In the data rows, 128 means zero.
Here are some points:
[ 51 157  62 192 171  71 110  85 184 114 196 160]
[130 102 172  67  37 138  99 109 122 166 168 102]
[ 98 123 156  92 139 126  92 141 128 135 174 114]
[100 141  63 208 173  97 117 125 177 113 148 163]
[ 82 122 234  22 107 185  98 141  81 139 136  95]
[123 142 132 137 177 109 134 135 123 102 118 129]
[113 114 149  87  96 117 100  97 133 157 157 108]
[119 107 155  58  76 103 127  81 143 154 179  94]
[172 109 154  70 125 144 137 125 104 149 128 109]
[ 52 171  64 235 220 158 113 168 141  93  70 173]
[228 118 125 144 113 168 173 186  81 135  13 131]
[114 155 125 192 132 187 121 197  97 119  38 157]
[139 119 119 106 136 150 138 119 146 133 136 146]
[120 158 105 204 182 130 136 164 114  86  82 174]
[ 92 133 110 151 130 122 107 116 156 141 149 144]
[143 136 119 161 151 105 130 154 120 100 130 127]
[ 49 150 106 142 214  94  96  92 153 100 164 157]
[ 76 141 211  60 137 168  88 147  81 122 135 106]
[180 108 132 111  95 151 147 130 112 155 101 125]
[234 122 112 159 105 147 184 179 102 118  12 131]
[112 130 127 146 148 124 127 134 146 136 147 119]
[168 125  95 136 147  77 150 107 158 138 144 106]
[127 129 140 132 126 168 110 148 117 141 105 127]
[199 109 133 109  89  84 160 122 120 123 145 111]
[ 60 139 167  96 164 163  85 127 133 134 157 127]
[144 139 141 126 167 182 130 170 110 141  47 127]
[114 145 105 216 152 160 145 176  92 107  60 178]
[ 87 133 148 129 129 142 108 139 100 109 126 144]
[ 63 115 217  29  97 139  77 104 131 168 194  96]
[181 116 111 102 105  67 181  74 165 150 178 137]
27 more points follow, each with its number after it:
[104 145 152  89 150  98 131 103 133 123 160  88] 0
[107 110 124 107  97 118 118  91 155 154 189 135] 1
[105 139 107 135 178 115 115 115 169 129 158 105] 2
[214 122  17 230 151  94 186 130 147 112  74 166] 3
[180  99 138  89  45 124 162  95 141 178 141 107] 4
[155 130  98 128 172 117 149 130 143 112 108 143] 5
[ 14 156 144 112 202 121  69 105 141 107 168 131] 6
[183 111 158  94  89 140 138 149  80 108 112 128] 7
[157 130  56 155 169  84 153  95 171 113 137 144] 8
[233  88 135 118  45 144 179 157 113 170  83 107] 9
[ 54 152 167 104 150 143  91 132 144 141 156 130] 10
[184 113  95 143  83 104 168 112 152 160 133 112] 11
[153 116 181  65  85 119 133 124  96 132 138  89] 12
[ 99 145 131 116 193 121 117 128 138 109 134 128] 13
[211  99 170  93  34 182 161 168  68 145  34 103] 14
[142 128 111 140 130 135 141 133 114 130  94 109] 15
[130 131 140 127 127 141 121 151 117 140  92 113] 16
[ 97 137 141 136 129 131 119 131 112 115 139 143] 17
[ 62 160  84 217 164 135 108 135 147 113 126 162] 18
[119 146  79 165 184  69 146 107 162 109 148 123] 19
[157 120 175  90  95 158 116 162  87 122 118 114] 20
[135 123  99 147 120  54 137  82 177 129 184 117] 21
[126 112 170  71 116 123  94 135 105 116 147 112] 22
[153 136 159 130 104 190 138 178  69  94  49 148] 23
[ 71 135 166 122 132 192  76 184  82  98 100 157] 24
[ 82 118 226   9 116 135  89  96 106 138 196  98] 25
[114 153 129 167 100 119 134 144 138 141 113 121] 26
Which two of these numbered points are nearest to each point below, ignoring the 3 directions in which the first points spread most? Their numbers follow each, nearest first.
[184 119 133  99 125 154 146 158 109 132  85 126] > 8 5
[180 122   0 217 149  36 171  75 203 121 154 134] > 15 16
[146 114 123 138  89 203 127 157 107 139  88 150] > 1 4
[ 87 138 147  88 125  92  92  79 141 112 194 113] > 12 22
[160 112 121 104  84 101 142 108 136 145 129  88] > 15 16
[150 100 139  80  76 147 123 102 133 163 152 118] > 1 3
[103 124 113 135 119 107 126  98 142 128 184 138] > 17 1
[ 74 159 151 146 173 200 112 162  73  85  71 179] > 23 17
[243  97 114 143  69 133 188 148  96 135  69 135] > 17 1
[109 133 226  57 130 147 129 149 100 140 129  99] > 0 25
[159  96 147  89  64  83 138  90 138 143 188 115] > 17 24
[190 139  54 197 138  97 167 137 146 116  86 147] > 16 21
[167  97 147 100  80  78 134 104 148 133 199 105] > 20 21
[137 144  47 199 174  80 158 109 159 110 104 168] > 6 3
